In the data rows, the value 128 means zero.
Here are some points:
[160 194 102 138 103  82 134 115 113 136  80 162 146 151 149 165]
[123 131 145 168 106  79 139 142 139  96 127 171 142  87 165 157]
[100  89 115 176 111 184 156 100 121 141 113 135 112 130 129 149]
[122 140  96  96  93 130  79 149 114 137  70 121 136 149  91 116]
[130 121 158 100 186 123 153 140 129  93 135 150  82  93 184  98]
[147 126 160 149 194  91 147 113  86  94 170 153  65 118 161 146]
[116 129 119 155 126 168 117 168 167 136 119  99 147 124  74  99]
[155 111 165 205 127 217 134 147 132 113 217 128 120 116 147 166]
[217 126 151 156 114 205 138 128  84 149 179 169 120 150 124 162]
[120 135  62 144 125 172 106 135 154 153  95 121 205 150  95 135]
[137 150  76 109  92 120  57 162 107 169  68 110 144 160  76 137]
[145 157 126 109 123 105  96  92 180  93 120 143 129 217 117 188]
[133 139 152 128 152 104 129 112 111 147 143  88 145 144 116 122]
[131 133 120 146  84 159 115 138 119 186 102 160 182 106  90 103]
[132  91 136 124 162 135 167 116 136  70 122  94 122 143 150 127]
[166 107 172 154 134 186 135 125 125  89 191 133 130 123 130 130]
[ 93 111 130 116 109 141 116 179 146 122 146 126 176  84 115  77]
[122  98 124 142 124 153 150  77 118 101 124 109  99 105 109 134]
[116 131 143 150 188 102 123 152 140 160  94 199  79 103 191 132]
[147  88 140 108  86 129 146 120  57  99  92  86 101 165 133 105]
[157 186  65 152 158 114 137 143 116 122 107 172 111 147 205 141]
[136  76 132 133 177 117 174 109 116 103 151  85 107 144 153 125]
[109 120 101 194 138 142 124 121 152 121 133 111 163 121  93 152]
[ 91 125 119 140 132 140 110 137 162 100 118 115 150 100 121  93]
[142  97 107 130 116 156 166 105 110 135 100 103 126 184 149 141]
[140 113 125 133 199 113 136 191 127  88 141 163  93  86 171  94]
[ 96 113 113 160 163 138 123 150 142 121 123 118 150 136  96 126]
[163 124 153  76 100  93 111 145 199  90 129 134 130 205 121 158]
[144 148 131  96 100 129 114 121 191  86  90 158 131 186 131 205]
[ 77 127 126 120 160 161  91 172 176 124 129 141 199 100  98 123]
[109 172 105 106 107 147 130 138 177 141 109 108 156 115 113 140]
[180 169  88 110 122  84 137 205 133  68 142 152 113 156 157 119]
[130  98 103 179 166 149 162  99 129 113 116  87 123 166 141 130]
[174 159  99 141 131 103 148 180 151  51 142 139 108 147 145 114]
[110 118 144  72  95  90  93  96 103 176 132 116 167 126 109 113]
[107 134  89 151 120 134 110 122 153 144 105 124 188 162 113 128]
[121 142  57 107  94 144 112 163 139 170  93 126 165 164 114 128]
[143 162 122 104 174 101 104 194 142 158 163 151  51 109 173  74]
Then 24 other points, each followed by its number:
[104 149  72 121 109 176 100 137 130 163  86 119 194 157 106 106] 0
[ 79 140 129 145 107 166  93 136 174 117 151 125 159  76  77 114] 1
[158 176 114 126 139 115 125 166 133  96 139 147 114 141 158 142] 2
[119  72 166 132 142 122 151 115 141 171 104 114  89 113 129  80] 3
[ 57 128 109 184 103 162  87 130 146 179  91 164 141 103 100 115] 4
[ 93 116 155 153 141 160 122 126 155 156 113  96 142  95 107  82] 5
[ 76 139 105 186 108 180  82 151 144 162  82 161 137 107 115 112] 6
[144 130 103 145 173 111 139 188 116 104 147 165  72 112 186 154] 7
[132 100  91  93 119 182 188 114 105 105  96 116 119 149 135 126] 8
[167 168  51 129 155 105 140 134 119  74 126 158 118 163 154 163] 9
[159 199  87  70  76  87 111 159  68 134  39 159 135 148 135 170] 10
[116 112  96 101  72 141  90 161  96 125  76 111 151 140 114 101] 11
[140 102 113 164 136 167 173  84 115 132 114 101 126 163 159 147] 12
[113  39 149 138 145 158 172 130 126  97 131  97 125 106 148  83] 13
[165 101 109  74  80 124 154 126  72 146  65  62 104 179 112 126] 14
[151 147 147  51  51 107  51 123 134  79 100 134 105 199 112 176] 15
[199 123 173 136 164 120 142  98  90 102 180 104 115 169 140 160] 16
[ 99 107  93 174 151 139 116 156 156 134 131 130 151 127  92 138] 17
[113 136 133 110  79  70  97 103  91 191 158 102 184 133  83 105] 18
[143  82 127 147 142 136 177  94 122 128 130  76 127 151 142 145] 19
[102 142 117 141  70  96  70 131 154 205 139 134 117 119  51  65] 20
[140 152 146  85 147 119 161 184 128  92 134 163  91  89 182  91] 21
[124 144  97 121 106 149 107 154 186 131 115  91 160 124  98 100] 22
[ 89 146 111 103  93 139  39 131 144 188 149 127  98 111  70  39] 23
Which three of these numbered points are nearest to each point below, ignoring the 2 directions in which the first points spread most? Their numbers follow each, nearest first.
[138 102 116  68 112 158 176 106 112 142  83 105 133 158 154 135] > 8 19 12
[142 153 169  98  97  39 132  93  70 135 117 150 154 132 151 180] > 18 10 16
[150 100 110  94  89 131 156 112  51 112  79  68 100 180 122 151] > 14 8 19
[153 151 140 159 205  85 155 113  83  98 165 147  86 130 172 174] > 9 2 16
[205 134 150 114 104 117 138 134 127 116 176 119 124 170 146 159] > 16 2 19
[177 191 107 120 127 110 143 171 138  72 140 148 113 146 166 130] > 2 22 0
[105 130  94 139  57  57  77 134 150 217 130 146 140 118  57  76] > 20 18 23
[134 164 102 151  39 127 121 127  93 199 111 139 126 152 101  95] > 20 10 18
[188 165 108 170 146 199 136 119  98 148 156 140 132 191 142 191] > 9 2 16
[106  79 149 114 159 142 152 154 125 160 135  90  70 119 140  70] > 3 5 13
[115  51 191 163 144 143 171 128 153 128 134  72 100 115 132 102] > 3 13 5
[117  90 167 136 157 121 199 103 122 100 168  65 112 129 130 143] > 19 13 12
Now 24 new points, numbered from 0 again:
[111  68 163 128 171 119 151 109 140 151 110 112  77 102 150  87] 0
[112  83 148  82 123 122 142 117 124 150 134 109  57 112 127  51] 1
[106 126 114 107 140 125 126 143 163 116 125 117 180 139  96 144] 2
[ 84 109 154 142 138 116  95 111 160 172  97 130 149  80 122  97] 3
[127 137 134 129 153 109 131 169 143  65 164 168  96  97 174 131] 4
[ 80 104 130  97  99 163 118 139 134 120 133 123 191  68 110  57] 5
[168 105 180 135 129 148 133  72  87 161 205 132 125 125 134 158] 6
[146 171 112 112 151  93 108 174 137 177 156 167  39 107 163  86] 7
[122 134 151 115  83  74 126  91  88 149 118 182 139  72 144 145] 8
[137  62 143 158 191 122 205 129 120  83 136  89 118 134 151 127] 9
[161  96  98 122  87 137 145 140  94 133  74  80 109 168 125 136] 10
[135 174  79 113 217 102 106 102 111 139 154 188  80 102 152 147] 11
[ 95 103 134 123 129 177 120 125 143 119 137 113 217  88 102  62] 12
[119 154 141 146 113 140 127 135 147 132 153  98 168 128 120 138] 13
[162  94 161 118 144 100 184  76  76 134 163  51 110 145 137 139] 14
[114 143 130 150 122 146 102 144 166 122 130 105 158 134  79  88] 15
[150  74 176 169 172 125 194  74 100  95 161  57 102 130 136 150] 16
[194 118 124 149 132 126 154 133  98 123 182 142 131 182 136 177] 17
[141  87 132 160 169 145 179 101 102 107 124  82 128 188 126 132] 18
[123 129 122  95 122 150 118 173 173 103 109 114 179 142 102  96] 19
[117 145 150 177 156 112 144 199 151  77 158 149  84  83 199 134] 20
[101 119 118 130 115 169 122 170 148 126 143 106 166 108 103  89] 21
[126 163  39  89  85 130  76 149  95 140  77 116 143 172  80 121] 22
[176 138  74 158  62  51 143 164  39 143 103 177  98 142 162  85] 23
The same question for these:
[149  86 111 131 130 160 165  93 117 130 102 106 129 167 137 140] > 18 10 9
[139 121 147 163 180 113 158 186 157 115 159 140  76  98 179  98] > 21 15 20
[100 122 100 156 154 127 120 126 141 144 116 122 156 131 105 144] > 2 4 13
[ 97 156  70 119 141 143  85 107 140 152 120 135 146  98  62 118] > 11 4 15
[125  77 154  86 105 106 164  39 104 164 144  95 116 127 156 120] > 14 16 6
[ 86 116 156 116 165 156 126 163 158 127 119  96 154  94 126  72] > 21 19 12
[163 110 179 143 156 123 130  57  93 155 194 128 115 133 143 161] > 6 17 14
[160 109 194 124 149 138 133  62  77 146 186 138 121 122 138 172] > 6 17 8
[146  96 112 112  96 157 147 107  96 131  62  74  95 171 126 123] > 10 18 22
[191 138 123 182 143 191 140  90 100 108 177 120 135 194 127 164] > 17 18 6
[110 140 135 157 137 134 109 146 184 110 145  93 169 122  87 111] > 15 13 2
[141 182 137 103 176 108  96 165 128 165 138 184  62  93 169  92] > 7 3 21
